In the data rows, 500 means zero.
Each row of this table is followed by its label. One hidden rule gives the labels. It looks at one to three of the table's principal directions, none of them among the few with the most spread.
[466 383 440 470 404 383 786 562 401 398 380 498 563 291 373 618 603 518 432 348 439 411 585 559
 447 522 480 608 653 553 484 315] jam
[370 544 697 404 363 499 567 439 542 356 441 520 543 459 469 615 549 530 570 501 569 464 496 426
 617 457 483 441 574 511 473 483] salt
[566 480 280 787 592 505 325 461 360 497 603 486 358 489 594 312 418 441 328 530 266 445 618 597
 393 479 592 571 522 428 453 650] vine
[526 466 402 602 575 484 481 539 482 580 536 550 553 497 550 482 432 484 405 508 465 537 482 527
 469 465 537 544 432 485 520 527] raft
[549 540 439 384 420 500 283 311 572 438 444 316 357 511 544 444 497 484 653 486 467 331 440 415
 460 500 639 424 450 431 608 528] raft
[382 485 728 438 435 662 590 606 451 385 499 659 638 468 521 483 565 395 513 397 613 585 442 532
 587 447 362 486 443 477 518 435] jam
[777 629 348 494 602 318 282 395 671 629 531 481 283 622 432 513 493 455 453 520 284 131 625 448
 384 472 670 496 490 468 405 388] vine
[493 424 520 625 505 493 737 582 384 496 441 536 659 398 432 525 568 515 390 454 519 528 568 505
 436 525 476 611 628 575 482 400] salt
[344 471 595 405 347 489 529 534 712 393 554 598 473 387 614 768 442 521 581 571 641 565 379 518
 682 299 474 402 332 523 641 657] vine
[413 597 637 309 442 543 425 406 526 356 563 428 449 592 460 423 505 471 524 473 432 487 527 446
 669 538 510 355 499 556 314 495] jam
[536 572 640 342 410 545 599 430 483 436 365 301 610 530 383 456 645 539 649 418 621 502 456 346
 485 653 533 434 592 598 512 363] vine
[349 522 833 307 262 688 621 352 421 290 260 208 785 413 396 455 663 573 814 335 752 615 362 229
 509 631 587 339 649 620 617 410] salt
[514 532 476 246 524 420 298 403 758 705 511 523 407 661 654 613 409 507 699 644 657 403 390 403
 650 399 530 338 247 487 642 567] jam
[412 631 585 625 440 601  79 333 576 354 590 549 396 567 668 451 352 440 525 578 410 464 381 453
 566 321 654 406 375 265 556 769] jam
[395 434 391 808 528 562 380 682 596 487 723 790 422 397 786 648 287 459 343 670 534 747 333 736
 565 219 408 581 206 328 702 888] seed
[525 577 363 703 567 491 222 470 507 569 592 567 337 563 672 461 364 514 506 624 449 568 460 580
 468 432 507 495 407 337 569 773] salt
[368 453 549 653 441 489 515 704 689 351 695 926 346 362 577 801 358 444 301 598 424 497 478 735
 617 200 425 603 371 329 510 656] vine
[605 559 264 335 535 312 339 371 648 713 492 304 305 604 584 547 433 617 712 607 541 458 509 431
 539 564 586 322 403 607 562 626] vine
[622 524 433 463 486 516 545 505 422 516 405 395 466 472 482 402 615 481 607 402 549 460 524 507
 375 625 457 513 536 536 569 405] salt
[705 612 386 377 538 413 387 399 574 607 450 302 374 574 454 435 554 526 654 453 474 370 554 420
 392 616 569 400 507 595 479 424] quill
[785 667 287 456 628 412 394 448 665 759 482 331 369 633 554 461 473 590 657 609 619 492 463 422
 367 656 540 448 386 608 581 512] vine
[666 523 198 605 629 426 345 450 442 611 554 402 283 542 569 339 446 491 447 548 347 431 581 594
 362 580 507 564 480 463 480 564] salt
[663 507 294 285 435 357 547 310 353 477 294   0 421 420 296 347 685 600 717 279 386 388 610 402
 290 794 584 417 742 686 442 312] quill
[571 557 463 411 475 460 384 433 564 502 483 393 405 539 484 497 522 507 596 480 477 442 467 474
 475 521 538 438 471 480 528 507] quill
[125 451 767 589 424 668 402 552 480 448 600 703 692 603 658 584 328 551 525 655 669 870 302 474
 814 351 515 367 394 359 582 866] jam
[599 348 509 522 496 602 790 637 301 484 373 367 617 290 357 399 729 468 570 271 571 557 588 564
 236 629 332 597 674 662 563 272] jam
[649 449 224 836 580 404 393 474 328 418 549 418 373 284 451 382 497 434 273 346 103 354 687 650
 190 432 569 651 653 458 393 497] vine
[473 616 318 787 668 455  46 286 328 520 651 499 378 649 651 220 279 452 285 590 134 454 606 521
 505 438 634 493 514 312 277 745] vine
[742 601 566 271 405 477 974 638 555 568 266 297 580 467 323 596 827 617 761 426 892 565 474 417
 378 828 317 519 605 781 641 208] jam
[499 536 569 273 448 471 602 438 581 564 385 405 583 542 504 555 561 552 669 517 705 482 444 362
 576 574 486 417 465 616 571 400] seed
[373 387 558 550 479 549 744 621 355 420 488 575 623 388 451 514 537 513 396 460 525 642 524 591
 522 524 361 608 600 525 453 451] raft
[578 625 414 404 611 405 183 442 886 789 640 607 355 699 746 666 287 531 640 760 652 492 364 431
 642 321 555 317 129 499 638 730] quill
[358 480 409 630 522 498 343 422 425 509 540 532 473 513 659 460 337 547 473 618 466 610 454 529
 565 445 526 505 465 375 533 733] salt
[731 497 218 767 701 442 390 526 518 723 543 568 430 474 619 430 405 461 379 561 423 396 557 563
 261 448 541 646 409 472 578 509] jam
[559 696 773 491 391 615 574 494 713 292 547 491 389 548 402 597 588 535 520 657 621 463 460 429
 530 541 464 532 562 515 462 493] salt
[357 484 670 549 390 585 724 609 435 373 439 590 679 436 456 596 541 555 477 492 646 684 403 503
 571 534 451 564 568 467 551 507] salt
[639 527 532 598 526 599 684 595 435 551 392 506 658 481 512 438 631 468 497 481 703 548 420 477
 356 599 411 647 484 509 663 367] vine
[414 411 445 621 592 437 312 526 488 472 684 734 358 522 505 519 364 401 241 541 180 379 606 667
 562 287 502 575 490 308 323 577] jam
[532 436 332 574 548 497 473 461 386 563 464 425 498 387 610 381 482 477 534 437 487 498 559 531
 383 504 473 506 482 567 565 519] quill
[874 401  59 531 668 299 440 457 603 795 503 263 323 484 489 458 520 486 477 506 366 234 616 497
 230 533 667 548 424 657 608 398] quill
[676 474 396 513 581 420 716 610 489 652 416 449 550 424 373 541 592 562 526 422 551 501 582 514
 306 625 439 573 601 653 495 313] vine
[439 477 624 634 478 548 744 714 500 373 567 760 518 399 470 645 543 475 313 563 554 600 488 677
 526 423 261 703 532 420 480 476] vine
[345 584 822 634 398 585 489 427 399 171 487 563 583 463 318 508 548 495 344 471 331 467 515 471
 504 445 495 613 774 304 292 453] salt
[647 658 415 742 572 587 279 528 612 546 613 568 323 593 667 458 405 497 487 694 562 583 380 567
 411 479 488 569 340 340 644 737] salt
[393 422 646 518 500 684 690 590 300 414 463 472 752 474 413 356 559 486 431 401 565 723 435 498
 489 621 422 575 579 521 457 400] jam
[523 571 494 579 512 514 317 453 668 554 574 628 412 599 650 553 382 470 492 659 538 402 449 451
 576 383 633 465 337 413 596 643] salt
[409 458 483 609 605 517 384 516 386 554 593 577 524 639 513 411 400 503 355 593 391 623 479 558
 572 492 487 554 513 347 411 620] quill
[435 444 371 772 655 482 272 499 365 493 655 744 372 523 567 386 321 406 194 565 168 416 608 687
 469 352 479 678 529 226 331 600] raft
[696 580 654 427 482 586 654 655 653 492 450 548 516 496 345 594 659 473 573 440 656 470 422 499
 353 566 405 584 491 512 577 281] quill
[710 481 355 517 567 418 593 500 497 607 411 421 500 410 455 476 595 471 500 412 486 328 590 490
 288 540 490 586 536 602 540 298] seed
[243 539 917 393 393 703 612 649 596 354 618 729 710 689 517 616 488 468 427 640 732 784 262 470
 887 429 414 444 340 413 506 612] jam
[654 591 437 648 546 527 449 609 639 576 549 632 410 455 612 572 471 478 534 547 600 525 452 572
 378 431 443 537 357 485 639 574] vine
[568 529 441 518 517 599 484 471 337 444 461 264 517 458 485 277 577 497 563 391 497 646 465 523
 354 660 419 509 545 542 508 491] jam
[478 477 657 471 444 496 524 596 758 414 636 756 459 504 482 739 477 394 345 573 468 326 482 528
 645 254 555 517 361 461 495 470] quill
[781 451 156 510 642 384 473 442 374 736 415 202 466 462 455 290 571 501 577 321 382 390 662 465
 220 676 607 456 555 718 499 362] jam
[749 570 361 535 628 521 634 482 381 672 401 288 568 620 415 254 599 539 497 489 557 481 576 391
 323 820 566 575 599 656 466 316] vine
[310 406 782 396 372 398 924 676 559 300 491 760 621 299 256 849 602 525 345 412 464 446 638 574
 633 368 337 581 714 597 277 263] salt
[600 737 615 209 386 326 418 369 705 438 413 438 311 632 395 664 626 542 674 531 528 269 485 412
 588 533 455 413 540 433 444 390] jam
[330 280 575 351 404 542 888 621 333 427 377 489 698 316 430 545 631 511 528 367 645 627 501 557
 547 558 312 565 593 616 550 334] jam
[447 650 619 203 319 507 673 398 546 503 267 229 672 507 543 560 606 675 901 478 918 710 330 269
 611 723 471 287 477 716 671 496] salt
[406 542 503 508 555 402 337 474 582 583 578 671 437 602 567 606 355 535 469 621 443 501 503 521
 632 381 499 457 452 385 421 628] jam
[336 406 456 441 464 456 535 449 402 542 429 427 615 461 549 518 440 589 584 482 554 631 468 456
 587 521 536 421 524 540 541 582] jam
[396 390 617 412 402 467 847 836 678 424 588 795 493 344 443 884 544 516 439 519 653 668 426 720
 639 360 238 574 406 531 560 485] jam
[668 543 591 629 486 621 678 542 405 530 333 377 597 454 416 420 698 548 644 466 711 531 515 418
 251 678 438 591 678 578 638 380] salt
[490 585 661 197 377 492 674 520 644 479 404 386 602 529 433 639 614 576 713 469 759 607 365 384
 621 597 436 367 440 650 567 408] salt
[786 404 125 714 787 362 494 567 496 999 479 541 498 614 594 442 418 540 459 631 540 399 624 480
 288 567 620 592 444 590 631 479] salt
[574 482 369 752 645 642 333 529 418 587 586 628 542 586 694 281 386 361 308 571 466 509 411 556
 427 449 560 647 301 328 619 579] jam
[383 464 497 478 489 494 466 510 516 515 546 575 512 504 574 546 411 516 510 533 516 579 479 518
 617 440 508 433 433 498 502 606] quill
[303 402 594 594 434 463 586 666 664 316 726 859 419 373 526 792 378 437 222 594 366 490 528 687
 712 189 452 562 410 437 405 622] raft
[399 520 720 469 376 605 500 455 488 211 528 430 548 451 383 490 570 449 424 433 408 505 435 479
 544 452 508 513 570 439 418 468] salt
[429 418 277 516 488 301 610 400 254 653 290 420 564 444 556 476 499 627 603 462 521 465 642 451
 492 633 549 487 684 553 531 503] salt
[677 590 258 437 602 361 326 440 555 719 495 344 321 575 573 462 480 569 675 532 513 517 515 518
 406 582 446 404 427 555 542 582] quill
[663 597 280 851 587 521  66 384 503 396 678 448 198 470 604 328 376 401 332 539 147 364 545 617
 284 369 632 573 452 303 468 724] seed
Which label does each new row get?
[609 574 352 484 539 448 230 364 639 623 520 419 347 552 665 480 417 492 637 577 519 393 465 442
 461 432 589 393 335 492 625 624] seed
[626 578 561 523 467 611 596 401 437 485 343 289 639 521 465 344 626 518 588 479 654 454 466 309
 368 686 603 533 582 594 595 367] salt
[415 314 498 433 431 505 682 591 443 469 431 477 574 360 406 589 550 537 543 401 536 563 478 553
 464 508 472 536 571 524 580 431] raft
[711 502 294 366 534 427 500 332 371 624 298  79 512 483 417 291 641 549 702 344 498 392 559 363
 263 747 579 453 619 660 549 313] quill
[569 362 385 486 403 530 559 406 284 270 352 195 468 182 335 336 667 434 538 163 277 330 609 544
 180 572 532 582 724 548 494 274] jam
[323 562 795 597 377 630 539 541 499 160 605 654 516 469 423 558 512 450 311 531 412 555 464 557
 635 399 449 575 583 361 356 554] vine
[457 681 724 338 397 518 366 376 649 406 475 475 514 625 513 567 524 502 627 549 600 462 380 355
 651 459 532 368 434 443 507 528] vine
[685 481 462 341 483 464 684 445 443 552 319 220 559 486 341 417 713 523 619 390 575 373 544 387
 338 707 506 533 632 655 544 227] raft
[527 458 380 524 538 445 445 559 441 556 508 545 406 501 482 498 484 504 504 459 414 517 522 616
 444 515 457 534 521 403 501 527] quill
[417 321 241 877 616 380 234 471 362 313 749 783 241 321 535 443 289 300   0 471   0 170 747 806
 419 150 580 758 566 198 233 572] raft
[457 525 507 333 463 486 495 535 726 547 576 490 482 514 614 656 428 544 613 600 682 650 342 490
 655 427 450 371 258 595 612 628] jam
[724 497 513 264 492 457 882 506 458 601 227 226 659 440 246 468 769 580 678 332 688 402 562 346
 279 809 448 560 705 766 517  55] vine
[470 566 569 443 473 499 368 412 582 415 565 452 439 551 474 505 461 496 492 525 413 461 486 456
 569 455 569 423 485 485 413 549] quill
[327 516 714 285 291 587 661 493 570 346 401 407 678 400 536 629 565 555 714 443 783 690 315 391
 657 502 459 352 423 621 649 525] quill
[483 676 719 304 341 527 479 482 783 429 462 483 496 546 522 728 530 576 746 578 773 582 286 382
 627 466 487 352 363 505 651 573] jam
[401 489 689 206 380 417 824 535 486 504 316 454 717 484 338 656 652 598 661 386 695 548 507 377
 631 621 430 402 631 676 457 285] vine
[352 543 530 351 544 414 238 411 733 616 645 614 446 686 611 635 266 541 521 676 479 524 416 433
 778 335 606 310 295 453 431 696] quill
[373 562 672 509 502 591 394 520 572 487 583 672 511 613 580 541 409 498 508 624 583 611 418 499
 653 416 448 451 418 396 486 637] seed
[326 576 665 383 424 476 347 336 530 339 547 518 395 562 473 512 449 507 514 544 366 392 582 447
 681 434 526 387 598 443 295 556] vine
[442 553 660 472 436 590 525 519 486 361 526 525 511 563 454 477 548 473 466 514 517 544 452 500
 589 528 467 508 520 437 458 504] quill
[633 571 248 630 617 369 223 365 526 551 604 511 286 538 567 391 366 427 340 514 176 226 664 526
 428 429 683 503 464 453 353 533] raft
[461 513 552 529 477 584 535 455 333 416 429 404 556 501 433 350 549 521 515 439 480 550 523 469
 449 634 503 530 652 480 441 458] vine
[318 537 780 139 285 362 895 484 606 345 396 396 681 483 259 776 637 650 576 462 630 533 535 326
 792 593 515 340 674 779 315 327] salt
[660 532 390 427 595 472 449 305 398 624 314 265 535 567 386 285 541 542 582 437 444 299 562 336
 279 720 626 570 669 500 456 250] jam
[535 386 420 450 534 505 593 433 287 502 382 278 576 380 367 312 593 501 539 293 385 444 641 469
 314 641 509 517 703 637 402 295] jam
[420 548 746 545 318 643 516 494 492 106 530 514 476 334 419 514 607 398 435 374 404 445 488 542
 486 393 462 531 582 433 445 468] quill
[542 537 510 739 584 583 401 515 399 392 620 533 502 466 474 349 476 407 280 447 279 510 569 574
 387 444 500 588 548 451 347 517] jam
[475 445 796 492 467 746 796 625 347 395 374 470 803 429 330 407 691 476 525 363 696 670 418 456
 374 633 336 626 648 542 530 261] salt
[539 463 389 135 407 335 667 320 347 513 256  39 585 463 323 405 692 595 723 274 498 429 578 338
 475 773 561 352 684 753 440 259] jam
[337 532 736 481 466 512 360 400 517 384 546 693 556 600 512 534 462 401 372 549 393 339 511 439
 690 306 532 490 507 329 377 490] vine
[445 428 537 461 519 493 719 684 501 575 525 544 509 508 443 630 544 611 542 600 671 767 451 616
 550 570 255 551 539 538 531 556] seed
[700 588 246 731 612 413 317 434 509 585 539 513 309 523 620 424 439 467 389 605 372 340 549 563
 341 473 541 632 452 377 546 576] salt
[528 443 317 709 689 390 542 712 522 685 715 771 338 523 558 587 368 521 291 651 389 601 664 739
 525 423 348 582 469 525 361 647] raft
[524 504 497 304 512 502 688 448 441 649 343 236 704 541 470 421 580 618 701 470 746 659 449 329
 499 735 477 403 533 744 551 392] quill
[664 473 316 468 630 401 505 530 484 799 429 478 502 606 508 459 513 527 582 500 559 446 554 472
 411 606 530 491 476 556 565 421] seed
[434 354 387 553 603 376 581 701 679 802 584 776 555 534 613 805 322 597 464 699 664 666 404 585
 619 344 471 523 308 482 658 659] salt
